In the data rows, 128 means zero.
Here are some points, each followed by its number:
[ 87 155 164 153 102 190 135  76  48 132 108 114 138 178 129 108  67  86
 148  85 121 112  80 135 118  91 123 170 134 104 118 101 130 143 178 126
 145 142 100] 0
[ 75  78 131  72 176 100 151 119 173 106 136 120 116  77 103 125 165 165
 102 181 150 145 134 153 166  75 137 153 150 140 101  81 106 122 143  91
 135  79 112] 1
[171 130 157 166 170 119 133 185 158 141 113 109 182  66  74 157  69 113
 106 175 158 161 197 127 138 121 163 121 117 111 128  91 127 165 134 149
 124 105 207] 2
[165 179 118 177 120 164 124  87  92 169 162  89 106 143 146  97 101 141
 196 129 147  78  49 102 105 180  60  88 118 147 131 198 107 162 111 118
  89  83 125] 3
[ 94  91 100 183  74  92  76 136 169 145 131 113  81  38 117 102 125 122
 102 138 129  86 137  18 116 110 133 131 114 123 110 152  69 129  76 144
 132  78 156] 4
[110 147  90  94  91 167  76 136 136 150 138 103 121  84 116 147 184  73
 117 117 120 134 193 167 109 148  86 120 127 113 161 124 105 106 148 158
 175  71 146] 5
[ 95  83 146 171 114 133 112 162 104 150  97 146 101 182 168 163  83 109
 106 138 189  71 130  89 153 131 128 144  75  41 186 170 193 137 113 156
 120 176 113] 6
[ 98 114  88 109 151  72 116 101 150 123 165 102 165 120 169 130 156  79
 144 148 148 127  89 124 163 121 155 153 114 128  99  92  98 152 190 114
 127 110  84] 7
[145  77 127  81 135 109 131 150 158 134 137  75 118 114 101 178 171 162
 129 114  95 168 170 193 177  96 159 161 167 123 171  74 147  96 109 139
 165 159 140] 8
[158 126 129 148 129 146 124 163 130 135 101 152 149 105 118 123 119 114
 100 104 163 134 112 113 118 133 168 148 133 115 110 145 119 154 124 115
 157  44 182] 9
New points follow, each followed by the number of its nearest point above, looking only along the 5 directions in which the numbered points spread most.
[139 175 135 163  90 148 113 133 139 141 136  94 175 151 171  96  83 134
 170 132  62 142 151 114 108 129 137 125 159 155 134  34 153 119  89 130
 166 142 127] >> 9
[188 177  87 141 132 117 110 117  99  90 115 132 169 189 151  69 115 110
 171 144 119 151 131 183 133 131 160 132 125 117 125  77 159 137 100 125
  91 168 113] >> 0
[153  74 101  91 118  96 148 146 114  94 108 148 100 148 163 113 201  57
 131 100  60 178 104 168 118 136 157 182 156 138 141 162  78 135 118  98
 147 160 138] >> 7
[107 110 142 110 112 147 127 115 174 121 114 115 112 108 149 117 194  87
 112 127 145 100 154 118 203 129 142 144 143 137 101 161 140 152 138 128
 126  96 140] >> 7
[141 103 172 107  96 109 145 107 194 119  98  98 105  73 141 137 136 160
 121 157  71 148 153 127 148 148 113 141 156 105 143  65 145  87 150 207
 120 103 140] >> 8
[ 47 164 117 109  82 186 108  65  81 152 167 121 127 112 125 112  70 139
 123  68 151 102  91 126  89 148  73 145 103 144  76 147 173 170  83 119
 102 111 184] >> 3
[ 98 166 165 105  85 185 139  73 148 157 119 152 134 160 151 163  93 180
 159 128 162 128  73 126 105 178  61  92  75 140 106 116 166  90 128 121
 107 160 137] >> 0
[156  14 135  87 149  78 133 135 155 124 194 165 159 151 106 216 198 134
 107 157 110 154 140 168 154  65 151 228 176 117 124 186  86  78 143  70
  83 112 181] >> 1
[123 145  82 105 138 102 136 181 158 130 140 142 120  39  55 120 222 134
 127 136 114 164 146  98  79 134 108  86 187 176 112 186  45 154  57  78
 151 151 139] >> 5
[150  86 130  87  87 137 126 169 129 105 136 129 162 148 131  92 121  88
 170 122 136  99 137 155 182 136 173 135 171  88 105 145 130 101  98 145
 129 184 135] >> 9
[ 89 146  76 124 202  83 120 139 119  93 113 150 127  66 136  59 143 132
 108 103 129 110 145 146  90  58  99 110 121 148  69 104 127 169  87 132
 127  86 156] >> 9
[101  72  95 160 130  79 103 123 140 120 107 108  90 131 171 137 174  73
 122 123 144 148 201  88 179 154 144 196  61  60 149  80 114 137 122 155
 123 184 129] >> 6
[161 106  86 150 167  86 145 168 112 169 119 115 122 149 130 133 148 126
 141 132 135 143 108 142  75 149 132 139  90 115 151 162  95 183 121 117
 125 176 112] >> 9
[106 128 116 121 150 116 157 132 167 119 119 130 141 189 112 119  74 141
 129 137 174 108  55 134  99 100 119 117 164 123 115 207 138 150 166 110
 118 123 101] >> 0
[255 150 135  98 133 167 114 201 146 140 141 172 156 138 122 116 211 145
 181 114  96 142 101 193  55 152 161 120 178 176 147 161 132 103 154  90
 174 143 100] >> 5
